0: (0.54 -0.59 -0.79 0.48 0.01 0.55 -0.20 -0.13 0.58 0.29 -0.09 0.01 -0.44 -0.08 -0.58 -0.41)
1: (-0.36 -0.01 -0.39 -1.05 -0.76 1.04 -0.35 -0.09 0.48 -0.01 0.11 0.90 -0.28 0.03 -0.46 0.85)
2: (-0.08 -0.06 -0.29 -1.24 0.09 0.45 -0.19 -0.51 0.66 -0.09 -0.42 0.78 -0.68 -0.06 -0.52 0.28)
3: (0.49 -0.82 -1.35 -0.92 0.58 -1.43 -0.47 -0.13 0.91 -1.37 -1.40 0.45 -1.11 -0.15 1.09 -0.77)
4: (-0.35 -1.18 -0.99 -0.32 0.29 0.24 0.38 -0.98 0.74 -0.23 -0.20 0.73 -0.04 -0.59 0.18 -0.10)
5: (-0.71 3.69 1.65 1.12 0.79 0.98 0.68 -0.10 -0.17 3.13 -0.63 -2.32 1.36 0.10 0.08 -0.75)
6: (-0.02 -0.93 -0.04 -0.43 -0.71 -0.29 -1.71 0.18 -1.42 -0.56 0.71 -0.46 0.14 0.06 -0.66 0.38)
7: (-0.65 -0.53 -1.07 -1.39 0.23 0.74 0.35 -1.20 0.95 -0.33 -0.10 1.22 -0.15 -0.63 -0.22 0.59)
8: (0.41 2.04 -1.25 -0.98 0.02 0.22 1.15 -1.56 1.31 -1.57 0.74 0.27 0.88 0.38 -0.25 0.09)
9: (0.53 -0.30 -0.82 0.94 -0.15 0.28 -0.58 0.31 0.73 0.18 0.34 0.20 -0.75 -0.47 0.09 -0.28)
10: (-0.20 0.19 -0.20 1.02 0.08 0.50 -0.94 -0.60 0.63 -0.13 0.60 -0.29 -0.01 0.42 -0.12 -0.35)
11: (-0.89 4.26 1.04 -0.49 0.83 1.59 1.25 -0.61 0.39 1.41 -1.70 -2.48 2.24 0.22 0.04 -0.37)
12: (0.25 -0.27 1.54 -1.70 -1.02 0.29 0.62 1.69 -1.23 2.07 -0.44 0.62 -0.94 0.37 0.31 1.95)
13: (-0.65 -0.37 -0.37 -0.30 -0.34 0.58 -0.29 -0.58 0.46 0.58 0.41 1.11 -0.34 0.07 -0.13 0.22)
14: (-0.83 0.45 -0.79 -0.17 -1.09 -0.13 -1.48 -0.76 -0.56 -1.48 -0.04 1.45 -0.08 -0.25 -1.28 0.94)
15: (-0.10 -2.13 3.57 0.63 -0.87 -1.73 3.42 4.57 -4.81 3.32 -2.07 -0.53 -1.09 -0.95 1.57 3.53)
16: (0.08 1.87 -0.34 0.46 0.50 1.00 0.43 -1.26 0.71 0.65 0.27 -0.67 0.46 -0.20 -0.84 -0.14)
17: (-0.17 -0.74 -0.85 -1.05 0.46 0.53 -0.16 -0.94 0.96 0.33 -0.64 0.95 -1.01 -0.27 -0.24 0.22)
18: (-0.52 -0.80 -0.64 0.23 -0.07 0.09 -0.10 -0.16 1.32 0.59 0.07 0.93 -0.38 0.24 0.91 0.29)
19: (-0.29 -0.56 1.20 1.18 -0.02 -0.71 0.62 -0.83 -1.29 -0.79 0.14 1.57 0.30 -1.36 0.06 0.02)
20: (-0.77 -3.18 3.90 1.43 -0.59 -1.31 3.05 2.74 -4.70 3.22 -0.94 -0.09 -0.56 -1.09 1.03 2.96)
21: (0.26 -1.03 0.23 -0.48 -1.09 -0.76 -1.45 1.01 -1.68 -0.47 0.55 -0.21 -0.36 0.21 -0.79 0.74)
22: (-1.37 1.26 0.88 -3.44 0.93 1.20 0.44 -6.80 1.36 -3.63 2.23 -0.67 4.06 0.01 -0.13 -3.08)
23: (0.39 -0.26 -0.72 0.21 0.25 0.40 -0.40 -0.51 0.90 0.19 0.00 0.30 -0.15 -0.45 -0.65 -0.45)
24: (-1.58 7.33 3.75 0.33 1.63 2.58 2.20 1.19 -1.23 5.52 -2.06 -4.26 3.50 0.64 1.38 -1.10)
25: (-0.35 2.47 0.12 0.14 0.50 0.55 0.54 -0.57 0.66 0.42 -0.49 -1.51 0.78 0.25 0.00 -0.08)
26: (0.06 0.07 -0.41 0.64 -0.05 -0.17 -0.45 0.57 0.75 -0.52 -0.05 0.07 0.08 0.31 0.02 -0.34)
27: (0.22 -0.56 -0.52 0.52 0.00 -0.07 -0.49 -0.10 0.91 -0.22 -0.19 0.14 -0.63 -0.09 0.01 -0.76)

(-0.45 -2.13 0.15 -1.32 -0.19 -1.03 -2.70 -1.14 -2.66 -2.14 0.44 -1.45 1.23 -0.15 -0.50 0.03) 6 21 14
(0.22 0.18 -0.15 0.38 -0.28 -0.37 0.18 0.62 1.20 -0.87 -0.13 -0.68 0.36 0.65 0.36 0.03) 26 27 10
(0.42 -0.18 -0.97 0.34 0.30 0.54 -0.43 -0.64 0.84 0.16 0.06 0.22 0.08 -0.49 -0.92 -0.43) 23 0 27
(0.95 2.96 2.23 1.21 0.58 0.34 2.10 1.37 -0.06 2.78 0.16 -2.22 0.57 0.80 0.07 -0.24) 5 25 11
(-0.80 -0.24 -1.57 -1.97 0.42 0.90 0.55 -1.69 0.98 -0.68 -0.30 1.36 -0.14 -1.10 -0.28 0.74) 7 17 4
(0.06 -0.43 1.64 -1.47 -0.52 0.40 0.99 1.01 -0.12 2.60 -0.80 0.55 -1.22 0.44 -0.22 1.63) 12 1 2
(-0.38 0.26 -0.40 0.84 0.22 0.43 -0.51 -0.75 0.47 -0.75 0.62 0.04 0.30 -0.05 -0.59 -0.30) 10 23 26
(1.04 0.44 1.38 1.16 -0.68 -1.72 1.18 1.69 -1.12 -0.07 0.78 -0.83 -0.23 1.05 0.90 -0.86) 26 21 27
(-0.79 -0.16 -1.08 -1.66 0.38 1.15 1.14 -2.07 1.38 -0.37 -1.13 1.62 -0.22 -1.55 -0.89 1.25) 7 17 2
(-0.33 -0.03 -1.45 -1.24 0.38 0.43 0.51 -1.06 0.98 -0.69 -0.21 0.90 -0.27 -0.62 -0.06 0.52) 7 4 17
(-0.46 -0.22 -0.84 -1.14 0.44 0.86 0.10 -1.25 1.02 -0.45 -0.19 1.75 0.06 -1.02 -0.12 0.93) 7 17 4
(0.05 0.15 -1.59 0.34 -0.16 0.09 0.29 0.26 0.85 -1.43 0.48 0.21 0.20 1.07 0.49 -0.09) 26 27 10
(-0.21 0.75 -1.32 -0.22 -0.33 -0.63 -0.05 1.96 -0.65 -1.26 -0.19 -0.25 0.26 1.45 2.00 -1.79) 26 27 3
(-0.01 -0.48 -0.47 0.06 -0.45 0.68 -1.44 0.46 -0.51 -0.63 0.57 0.20 -0.21 -0.17 -0.69 0.18) 6 26 0
(-2.01 4.96 0.45 -1.53 1.55 2.09 0.64 -1.85 0.40 1.72 -2.32 -2.50 3.06 -0.35 0.69 -0.87) 11 5 25
(-0.03 -0.73 -0.75 0.16 0.34 -0.29 -0.12 -0.44 0.48 -0.62 0.22 0.43 -0.34 -0.14 0.19 -0.79) 27 4 23
(-0.63 0.64 -0.01 -1.93 -0.24 1.24 0.48 -0.42 0.11 1.36 0.02 1.75 -0.45 0.67 -0.30 1.77) 1 2 13
(0.31 -1.07 1.32 -0.91 -1.19 -0.17 -0.25 2.14 -2.53 1.39 -0.15 -0.18 -0.50 0.02 0.24 1.66) 12 21 6
(-0.04 -0.08 -2.05 -0.71 -0.74 -1.38 -0.15 2.78 -1.09 -2.56 -0.20 0.19 -0.16 1.85 2.90 -2.17) 3 26 27
(0.65 1.08 -0.98 -0.67 -0.67 0.15 1.06 -0.20 0.85 -1.73 0.14 -0.61 0.75 1.18 -0.15 0.48) 8 26 1
(-0.23 -0.72 0.62 0.85 0.11 -0.67 0.43 -0.72 -0.83 -0.79 0.15 1.30 0.13 -1.03 0.12 -0.25) 19 4 27
(-0.01 0.20 -1.11 0.09 -0.67 -0.27 0.53 1.23 0.70 -1.54 -0.06 -0.17 0.48 1.13 1.06 -0.69) 26 27 9
(-0.22 -0.65 -0.90 -0.41 0.49 -0.50 0.47 -0.93 0.49 -0.42 -0.10 0.57 -0.27 -0.60 0.18 -0.38) 4 23 27
(0.25 0.04 -0.22 0.63 -0.58 -0.17 0.64 0.86 0.85 -1.05 0.05 -0.71 -0.03 0.91 0.80 -0.28) 26 27 9
(-0.38 0.16 -0.04 -1.83 0.01 0.81 0.03 -0.79 0.56 0.12 -0.59 0.99 -0.73 -0.13 -0.77 0.76) 2 1 17
(0.52 -1.13 -1.00 0.12 0.52 -0.39 0.28 -0.99 -0.06 -0.50 0.20 0.32 -0.23 -0.86 0.12 -0.85) 4 27 23
(0.29 1.01 -0.26 0.34 -0.36 -0.05 0.92 0.87 0.89 -0.31 -0.14 -0.76 0.29 0.99 0.59 -0.29) 26 25 27
(0.43 -0.74 -0.66 -0.66 0.42 -0.20 -0.14 -0.04 1.04 -0.15 -0.69 0.23 -0.73 -0.38 0.41 -0.80) 27 23 4
(-0.05 -0.14 -0.40 0.26 -0.20 0.22 -1.68 -0.22 0.03 -0.54 0.26 -0.20 -0.06 -0.11 -0.59 -0.06) 10 26 23
(-0.05 -0.80 0.89 0.91 -0.12 -1.32 0.80 -0.10 -0.27 -1.34 0.58 1.25 -0.21 -0.12 1.09 -0.97) 19 26 27
(-0.02 -0.84 2.31 0.44 -0.54 -1.24 0.45 1.49 -4.41 0.44 -0.14 -1.33 0.56 -0.67 -0.01 1.26) 21 6 12
(0.42 -1.03 -0.81 -0.38 0.38 0.17 -0.11 -1.03 0.53 -0.46 -0.21 0.66 -0.24 -0.79 0.25 -0.72) 4 23 27
(0.29 -1.29 0.98 -0.19 0.01 -0.68 1.14 1.45 -1.02 1.39 -1.28 -0.06 -0.93 -0.77 0.57 0.95) 12 0 18
(0.12 0.74 -1.01 -0.03 0.32 0.22 0.64 -1.31 1.24 -0.99 0.56 0.36 0.46 0.21 -0.10 -0.29) 8 23 4
(0.86 -0.81 -1.53 -0.85 0.58 -1.92 -0.90 0.48 0.66 -1.82 -1.48 0.29 -1.28 0.14 1.62 -1.20) 3 27 26
(1.10 3.50 5.36 1.45 0.47 -0.47 2.22 2.34 -0.86 3.22 -0.18 -2.58 0.59 1.17 1.06 -0.96) 5 11 24
(0.13 -1.10 -0.45 -0.18 0.81 -0.84 0.30 -1.05 1.10 -0.35 -0.47 0.73 -0.79 -0.55 0.10 -0.23) 4 17 27
(0.16 -0.36 2.34 -2.35 -0.66 0.39 1.81 1.51 -0.32 3.66 -1.15 0.62 -1.52 0.51 0.02 2.40) 12 1 2
(0.72 1.70 -1.27 -1.23 -0.84 0.08 1.84 -0.19 1.00 -2.39 -0.08 -0.90 1.02 1.70 0.19 0.76) 8 25 26
(0.51 -0.66 -1.29 -0.31 0.40 -0.96 -0.53 -0.28 0.50 -1.05 -0.59 0.27 -0.81 -0.17 1.05 -1.24) 3 27 26
(-0.22 0.24 -0.65 -0.97 -0.56 1.01 -0.34 0.01 0.51 -0.07 0.13 0.81 -0.38 -0.03 -0.52 0.84) 1 2 13
(-0.40 -0.68 -0.77 0.03 0.61 -0.07 0.42 -1.48 0.10 -1.05 0.48 0.85 0.46 -0.26 0.29 -0.59) 4 23 7
(0.01 0.72 -1.09 0.07 0.24 0.13 0.62 -1.00 1.23 -0.95 0.49 0.24 0.45 0.27 0.00 -0.29) 8 23 26
(-1.25 5.81 3.01 0.42 1.44 1.76 1.56 1.31 -0.49 4.49 -1.65 -3.76 2.68 0.87 1.10 -1.08) 24 5 11
(-0.02 -1.20 1.85 1.89 -0.71 -0.80 0.43 1.42 -2.12 0.34 -1.00 0.73 -0.26 -1.15 0.06 0.14) 19 21 6
(0.39 1.26 -0.11 -0.96 -0.32 -0.60 1.82 -0.32 -0.83 -0.97 0.48 -0.07 0.91 0.25 0.13 1.22) 8 1 25
(-0.36 0.29 -0.54 -1.63 -0.97 1.47 -0.43 -0.10 0.42 0.01 0.02 1.01 -0.44 -0.10 -0.78 1.27) 1 2 13
(-0.21 -1.21 -0.88 -0.60 1.05 -0.81 1.07 -2.18 0.34 -1.22 -0.82 1.22 -0.15 -1.43 0.19 0.08) 4 7 17
(0.24 -0.29 -0.32 -0.77 0.01 0.40 -0.02 -0.21 0.87 0.01 -0.16 0.98 -0.45 -0.54 -0.16 0.26) 2 17 13
(0.10 0.51 -1.36 -0.31 -0.18 -0.47 -0.04 -0.09 0.30 -1.16 0.15 0.59 -0.29 0.21 0.41 -0.38) 26 27 23
(-1.97 1.85 1.44 -5.07 1.54 1.70 0.43 -9.52 1.32 -4.78 3.02 -0.92 5.53 -0.34 -0.42 -4.13) 22 8 16
(0.24 -0.60 -0.82 0.03 0.52 0.36 -0.51 -0.55 0.53 0.07 0.21 0.90 -0.10 -0.25 -0.52 -0.34) 23 0 27
(-0.01 -0.75 0.13 -0.41 -0.76 -0.47 -2.15 -0.29 -1.03 -0.85 0.82 -0.75 0.51 0.17 -0.54 0.23) 6 21 10
(-0.38 -0.53 -0.56 0.19 0.40 0.05 0.22 -1.31 0.37 -0.86 0.88 0.83 0.44 0.21 0.23 -0.52) 4 13 10
(-0.04 1.96 3.66 0.32 0.13 -0.12 0.52 1.30 -0.55 1.94 -0.23 -0.93 0.37 0.62 0.41 -0.27) 5 25 12
(-0.22 0.56 -1.77 -0.95 -0.83 -0.12 1.08 1.13 0.09 -2.38 -0.10 -0.06 0.87 0.51 0.93 -0.16) 26 8 1
(-1.00 5.04 2.92 0.56 1.14 1.69 0.91 0.91 -0.48 3.75 -1.15 -3.05 2.08 0.49 0.48 -1.31) 5 11 24
(-0.73 -3.14 3.11 0.60 -0.57 -1.54 1.62 1.47 -4.65 1.61 -0.40 -0.60 0.05 -0.84 0.73 2.14) 20 15 12
(0.16 -1.99 2.49 0.96 -1.00 -1.71 1.20 2.41 -4.90 0.96 -0.43 -0.90 0.03 -0.72 0.20 2.13) 20 15 12
(-0.90 2.83 -0.82 -0.99 -0.48 0.42 1.15 1.31 0.01 -1.24 -0.69 -1.49 1.88 1.12 1.45 -0.73) 25 8 11
(0.63 -2.92 1.20 0.26 -1.31 -2.27 -0.45 2.03 -5.56 -1.42 0.26 -1.09 -0.01 -1.35 -0.46 1.72) 21 6 19
